Turns in one plane each, and the order they were made in; the first pair answered:
D:
-17 15 -4 -11 1 30 -28 -12 -2 50 -3 -14 38 -2  ->  -10 47 -9 -35 -10 20 -7 29 11 -1 33 1 2 -13
22 -7 -23 -3 -27 -23 2 0 8 -24 13 19 0 -21  ->  26 -27 -18 14 -21 -20 -4 -23 5 2 -3 12 22 -14
-9 34 -8 16 21 16 -4 7 -9 -26 -22 5 21 -16  ->  7 34 -1 20 13 8 17 10 -2 -37 -13 9 16 -15
K:
-7 -3 10 -38 -23 -3 -33 4 3 16 0 -45 -30 7  ->  8 -8 13 -40 -16 -17 -38 0 7 5 -27 -37 -25 0
-3 7 -3 -21 12 -4 -7 15 16 -19 -15 -19 1 0  ->  1 1 -2 -8 11 -10 -4 10 17 -22 -23 -11 11 -3
17 -1 1 0 -13 -3 -3 -8 6 12 3 -8 -12 9  ->  17 -3 2 1 -11 -6 -6 -12 8 10 -1 -8 -9 7
T:
-31 16 -6 18 22 6 -29 0 -19 26 -16 3 5 9  ->  -21 -3 3 37 12 6 -11 -10 -20 30 -9 3 15 15
-11 -8 -13 24 14 2 -17 -12 -15 0 -23 20 43 -21  ->  -14 -5 -24 12 15 4 -29 -7 -17 -1 -21 17 38 -25
9 9 -7 -9 -19 13 23 26 2 -19 39 2 -13 9  ->  10 14 0 -9 -13 12 26 30 5 -24 28 6 -17 12
0 7 24 38 -22 9 32 9 17 -3 58 14 4 -6  ->  -16 36 -5 -11 -10 12 -12 30 13 -9 56 11 -24 -26
Then:
Each pair is 2 to 3 turns apart.
39 -22 26 4 -19 -8 8 -21 2 23 11 1 -5 -2  ->  38 -2 23 -13 -21 -12 10 -1 4 0 29 5 -24 -10 : D then D then D
-3 -13 -2 -12 -13 20 -5 6 -16 49 22 -25 15 6  ->  9 -21 7 -4 -20 13 17 0 -8 41 24 -23 16 11 : D then D then D
-30 -2 -14 27 12 9 11 17 13 -34 32 21 21 18  ->  -46 7 -21 4 18 22 -12 19 6 -10 37 5 3 24 : D then K then T
-2 15 -2 -54 1 -33 -27 25 5 -6 -17 2 -26 -30  ->  25 -40 28 -7 -1 -36 3 -20 4 27 -42 -9 9 -6 : D then D
-35 -2 -7 12 -3 13 10 11 0 25 14 -18 -2 18  ->  -36 9 -11 -6 -1 8 8 24 6 10 23 -17 -20 14 : D then D then T
-4 -16 -23 -28 -4 -27 -36 7 -11 10 -1 -16 -9 -15  ->  24 -41 -3 1 -21 -34 10 -6 -6 11 13 -15 0 -3 : D then D then K
-28 -2 -10 13 -9 15 -31 1 -21 10 18 27 17 -1  ->  -36 3 1 14 -8 24 -16 -2 -24 18 25 20 13 11 : T then T then K
-17 -30 -10 37 -19 -20 -7 16 1 14 1 3 39 -34  ->  -12 -10 -8 20 -33 -23 15 40 11 -12 36 6 8 -35 : D then K then D
-15 -22 10 24 -3 1 3 -16 -1 21 -27 -3 45 -4  ->  -46 20 1 13 9 6 -1 22 -6 -4 -12 11 35 -15 : D then T then D
9 -35 -27 20 -26 -10 -1 -19 6 12 22 14 29 -18  ->  -7 -14 -31 -1 -32 5 0 3 5 12 56 8 1 -15 : K then D then D
4 -21 0 -25 -24 0 31 -5 18 25 10 -12 -8 20  ->  -13 11 26 -14 9 5 40 10 10 6 -28 -7 -7 28 : D then D then T
1 -9 -10 0 6 7 -35 -17 -15 15 9 -14 -4 0  ->  -10 8 -15 -5 7 8 -33 -3 -18 1 19 -7 -7 -6 : T then T then D
-2 -5 31 3 -20 6 41 -12 -22 12 33 -14 -13 19  ->  -33 13 16 -20 7 20 -11 -8 -38 32 0 -23 -13 11 : D then T
-22 -14 -20 -20 -11 10 -23 -2 -17 35 16 -26 21 -13  ->  -12 -29 7 16 -12 9 6 -14 -13 35 12 -20 40 1 : T then T
8 28 35 -19 -21 8 44 25 19 -23 35 0 -42 11  ->  26 -10 20 -9 -43 0 44 4 27 -8 52 0 -30 4 : K then T
22 2 -11 -21 -8 -18 -27 -15 -13 -24 2 4 7 -19  ->  11 2 -18 -10 -14 -16 -29 -11 -11 -23 18 7 12 -23 : T then K then T
-29 -4 -12 13 -18 15 -5 0 -20 33 23 3 6 -14  ->  -20 -10 3 19 -19 16 11 -9 -20 38 21 -5 2 -4 : K then T then T
10 9 -13 -35 -8 1 -22 5 3 -3 -24 -2 -24 0  ->  30 -10 -10 3 -19 -13 -1 -7 15 -16 -26 16 7 -9 : K then D then K
-9 16 7 -3 16 -2 2 -6 -12 19 -19 -3 -6 19  ->  -11 19 16 15 11 -3 18 -3 -11 15 -8 4 -2 18 : T then D then T
-4 12 31 28 -9 -21 47 3 8 -33 15 17 8 9  ->  -24 -10 28 42 -2 0 17 -28 -10 24 -1 0 37 19 : K then D
17 4 7 20 -3 -10 23 9 13 -20 -9 18 13 0  ->  1 7 6 22 -9 6 26 12 5 -3 21 10 11 8 : K then K
-22 -6 8 28 -12 0 11 -9 -11 11 2 13 35 6  ->  -28 16 8 9 -19 7 21 13 -9 -3 33 5 5 9 : K then D then D
4 6 -5 7 4 -36 -14 6 0 -44 -27 14 -2 -28  ->  -6 -9 -25 19 -7 -29 -31 -6 -7 -21 -8 13 18 -38 : K then D then T
17 -23 -25 -25 -27 -15 -10 2 17 -1 28 3 -15 -25  ->  7 -19 -31 -30 -20 -10 -26 -2 11 11 19 -2 -10 -29 : D then D then D
14 -18 -3 12 -9 -8 3 -10 0 4 -2 5 15 -2  ->  -7 -5 -11 -2 -9 6 -7 1 -9 19 18 -5 4 0 : K then K then D
-21 10 25 27 31 13 0 -12 -8 11 -43 -7 24 9  ->  -31 26 3 -6 35 15 -30 2 -9 11 -41 -9 4 -2 : T then T
10 4 22 -10 26 -8 0 13 -7 -30 -15 -3 -29 21  ->  18 -21 31 16 24 -8 8 -6 -5 -17 -24 -3 -5 24 : D then K
-19 -5 7 18 23 2 -14 -15 -18 28 -39 21 29 10  ->  -13 -13 -4 22 14 1 -18 -21 -18 38 -27 19 32 10 : T then T then T
-14 2 -14 -39 6 21 -52 -11 -12 37 -19 -19 -6 4  ->  -20 31 2 -28 26 14 -43 8 -10 -2 -48 1 -2 -1 : K then T then D
-23 13 -16 -15 12 -4 -39 2 0 -7 -50 -6 -6 2  ->  18 -23 -2 25 -38 -19 34 -9 22 -22 5 2 -1 9 : D then T
2 0 -9 -16 -21 12 20 11 -6 17 51 -19 -18 1  ->  7 -7 13 10 -18 9 47 6 -7 7 40 -14 -9 9 : T then T
36 -57 -15 24 -18 -22 -2 -43 3 4 -23 7 41 -15  ->  27 -26 18 27 16 -21 13 -25 0 -25 -63 12 34 -2 : T then T
-5 -9 14 44 2 13 10 1 2 14 11 -13 6 13  ->  -13 12 -2 -9 14 14 -23 18 2 11 2 -24 -30 11 : K then T then K
-15 40 29 31 14 -5 21 9 16 -9 -30 22 19 -8  ->  -26 48 22 24 18 -1 6 13 11 -4 -33 19 21 -9 : D then D
